(in the rows, 128 means zero)
The same turns and mirrors carry the whole set onto itself, and each row onto the other rows of its family. Which rows share a family with each named row? Give them in list order.
These 15 rows form 5 families of 3 rows each.
K_748: [155 114 112 149 111  96 147 113]
K_286: [115 134 130 151  82 134 146 159]
K_253: [127 125 125 150  98 149 129 173]
K_11: [167 137 116 136 127 100 145 112]
K_115: [126 132 137 116 156 156 112 139]
K_498: [156 112 129 135 114  94 141 101]
K_769: [119 132 123 106 125 171 110 120]
K_401: [130 135 143 142  92 139 124 172]
K_396: [120 135 103 123 159 151 128 118]
K_291: [135 136 125 132 132  84 136 107]
K_944: [109 138 121 114 151 152 123 115]
K_635: [160 133 117 118 115 105 124  95]
K_124: [131 135 132 135  67 127 123 149]
K_922: [126 121 122 119 147 172 134 122]
K_158: [118 110 150 147  90 127 132 155]

Which other rows belong to the same family as K_286? K_11, K_922
Which other rows belong to the same family as K_944? K_498, K_401
Which other rows belong to the same family as K_396? K_748, K_253
Which other rows belong to the same family as K_158? K_115, K_291

The same turns and mirrors carry the whole set onto itself, and each row onto the other rows of its family. Which rows share a family with each named row? Give them in list order.
These 40 rows form 8 families of 5 rows each.
K_903: [149 105 120 136 104 118  49 136  92]
K_339: [122 124 130 133 146 105  80 114  73]
K_372: [150  89 120 153 131 154  74 103  92]
K_568: [148  73 135 143  93 168  71 111  80]
K_742: [142 104 122 133  95 165 108 105  50]
K_793: [145  95 113 149 102 114  70 149  93]
K_891: [135 131 179 122 135 119 100 132 106]
K_828: [154 105 179 112 124 144 126 119  70]
K_612: [113 109 181 153 148 138  96 122  84]
K_221: [122 124 173 129 103 125  68 142 116]
K_525: [151 119 135 144 140 114  68 137 106]
K_930: [138 133 134 160 117 124  69 155  96]
K_268: [141  98 182 124  96 129 123 155  77]
K_929: [121 123 160 129 115 104 111 125 114]
K_928: [149  89 124 120 103 125 125  99  66]
K_508: [135  92 121 159  97 151  62 142  66]
K_263: [158  97 129 156 124 104  86 144  98]
K_523: [136 130 187 131 119 114  80 152  85]
K_515: [144  92 114 147 109 145  57 107  67]
K_535: [132  91 136 105  81 138 122 111  63]
K_457: [116  97 132 128  82 167  94 108  56]
K_424: [133 118 185 104 101 135 111 118  56]
K_42: [125 148 172 133 110 124 105 150  87]
K_109: [145 106 158 125 144 117 108 126  41]
K_988: [113 120 158 134  98 111  88 148 117]
K_842: [131  79 125 160 111 147  96 101 105]
K_696: [151  93 132 115 118 155 109  88  66]
K_83: [153 106 189 111  98 131 101 148  72]
K_101: [116 130 132 139 100 116  61 150  87]
K_429: [137 100 152  97  84 149 101  99  65]
K_857: [140 120 172 124  98 154 129 130  57]
K_112: [133  70 124 150  90 160  89 115  86]
K_656: [130 119 143 154 119 123  47 133 101]
K_138: [114 124 184 136  98 137  93 159  83]
K_721: [135 105 108 164 108 159  72 119  82]
K_80: [142  87 152 128 100 167  97  97  47]
K_113: [142  86 145 163 150 143  83 123  60]
K_93: [108 105 146 130 136 144 101  85  68]
K_518: [135 111 163 110  88 140 114 142  41]
K_765: [148  90 180 137 113 135 135 132  82]

Which other rows belong to the same family as K_535? K_793, K_268, K_988, K_112
Which other rows belong to the same family as K_857? K_742, K_930, K_42, K_721
Which other rows belong to the same family as K_518? K_508, K_457, K_101, K_138
Which other rows belong to the same family as K_113? K_339, K_612, K_109, K_93
Which other rows belong to the same family as K_765? K_929, K_928, K_263, K_842

The same turns and mirrors carry the whole set onto itself, and each row onto the other rows of its family. Which rows share a family with each named row? Give them in list order.
These 32 rows form 4 families of 8 rows each.
K_249: [104 142 107 119 134 179 102 159]
K_145: [105 132 152 132 121  99 101 146]
K_676: [ 77 116 146 137 136 114 104 118]
K_417: [ 86 131  99 111 135 172  98 146]
K_435: [ 72 112 161 136 126 123 133 131]
K_807: [121 146 165 153 135 131 112 151]
K_869: [ 91 170 111 140 121 161 123 185]
K_443: [102 159 165 105 132 128 124 143]
K_324: [ 78 119 157 133 123 107 124 173]
K_103: [ 84 144  84 149 124 165 125 142]
K_775: [100 159  85 141 121 115 112 158]
K_804: [ 93 129 157 158 150 146 116 123]
K_968: [ 84 147 157  97 133 120 121 130]
K_594: [ 62 153 104 145 136 176 128 157]
K_609: [109 166  92 157 134 141 121 159]
K_529: [ 48 141  92 123 121 142 116 153]
K_860: [ 74 119 162 154 146 144 136 160]
K_584: [107 159  91 149 117 160 125 162]
K_489: [ 89 122 164 129 113 107 128 151]
K_687: [ 87 124 169 150 134 143 140 139]
K_503: [ 99 152  84 134 104 134 115 164]
K_689: [ 79 146  79 144 131 123 114 136]
K_412: [ 87 152  86 159 144 148 123 137]
K_546: [ 97 158 166 115 144 147 131 133]
K_622: [ 79 146 158 108 144 140 127 119]
K_51: [ 59 108 153 138 137 123 127 153]
K_957: [ 91 131  97 101 123 153  93 155]
K_754: [ 93 130 166 147 133 129 132 180]
K_390: [ 77 138  76 133 112 139 117 143]
K_728: [104 134 173 143 120 127 135 158]
K_299: [109 143 104 107 122 160  96 170]
K_8: [ 75 158 100 119 106 128 112 181]

Which other rows belong to the same family as K_775? K_324, K_609, K_860, K_689, K_412, K_51, K_754
Which other rows belong to the same family as K_687? K_435, K_103, K_584, K_489, K_503, K_390, K_728
Which other rows belong to the same family as K_145? K_676, K_807, K_869, K_804, K_594, K_529, K_8

The same turns and mirrors carry the whole set onto itself, and each row onto the other rows of its family. Which rows share a family with each named row? Give them in list order.
These 16 rows form 4 families of 4 rows each.
K_760: [118 114 128 133 145 121 143 126 155 133 120 128 117 138 109 100 111 109
 124 129 152 119  92 171 144 153 116 115 153 128 139  82 105 155]
K_292: [131 105 127 122 129 127 151 111 145 143 120 130 131 131  98  85 107 102
 132 122 149 103  79 161 142 149 146 129 154 122 135  89 122 154]
K_709: [159 121 141 112 132 105 132  96 115 170 120 112 153 100 111 126  84 153
 135 109 129 103 112 152 120 138 104 129 140 126 121 137 134 167]
K_666: [ 94 165 128 153  97 143 118 129  87 133 180 140 110 140 116 138 137 102
 118 117 154 133 158 107 144 131 136 100 120 129 128 148  84 141]
K_316: [ 86 161 124 154 105 134 122 122  99 120 193 155 117 142 120 126 128 102
 104 112 133 129 175 109 139 127 142 107 144 133 119 147  92 129]
K_208: [ 94 172 110 151  98 149 122 124  94 126 168 158 119 152 114 135 131  83
 121 108 126 131 162  98 145 134 132 114 124 136 123 145  93 126]
K_246: [124 111 141 127 129 132 148 116 155 146 113 131 133 122  91  92 118 102
 133 136 126 113  84 165 146 156 134 113 150 142 149  91 100 153]
K_213: [133 122 131 140  94 152 100 106 101 113 163 137 170 136 118 138 152 124
 138 134 115 127 175 129 108 105 133 151 122 167 103 144 136 100]
K_615: [153 120 131 121 127 118 130 100 119 167 114 120 159 115 112 119  93 168
 131 114 110 112 121 150 115 133  97 142 153  96 140 141 151 140]
K_433: [ 87 158 114 150 112 146 123 130 101 130 177 148 111 138 110 144 133  90
 116 108 135 141 140 103 155 138 153 107 130 132 104 139  89 117]
K_671: [143 129 133 111 126 111 152 104 123 159 106 115 157 118 114 131  95 169
 131 104 121 122 112 149 114 148 106 137 144 108 123 134 153 167]
K_631: [111 128 141 156 103 130 124 104 105 108 160 140 170 150 124 140 155 117
 134 138 117 136 168 121 116 118 137 154 114 172 113 147 136  89]
K_2: [112 122 146 152 106 155 113 121 107 120 154 149 161 145 122 122 149 120
 126 148 112 136 167 131 119 100 149 150 114 169 120 169 130  99]
K_476: [147 134 138 124 116 106 144 103 128 161 124 122 171  92 110 123  80 158
 131  95 112 106 133 155 119 143 109 135 147 108 127 128 144 163]
K_734: [118 115 139 155  90 146 118 107 101 112 162 125 177 147 137 123 154 120
 126 138 126 133 163 130 127  97 150 162 118 152 118 148 137 103]
K_935: [131 107 128 120 129 127 154 121 138 136 104 125 131 137 118  99 116 103
 133 129 139 100  81 161 130 155 115 113 165 127 143  86 101 150]

Which other rows belong to the same family as K_433? K_760, K_213, K_615
Which other rows belong to the same family as K_246? K_666, K_476, K_734
Which other rows belong to the same family as K_316? K_292, K_709, K_2

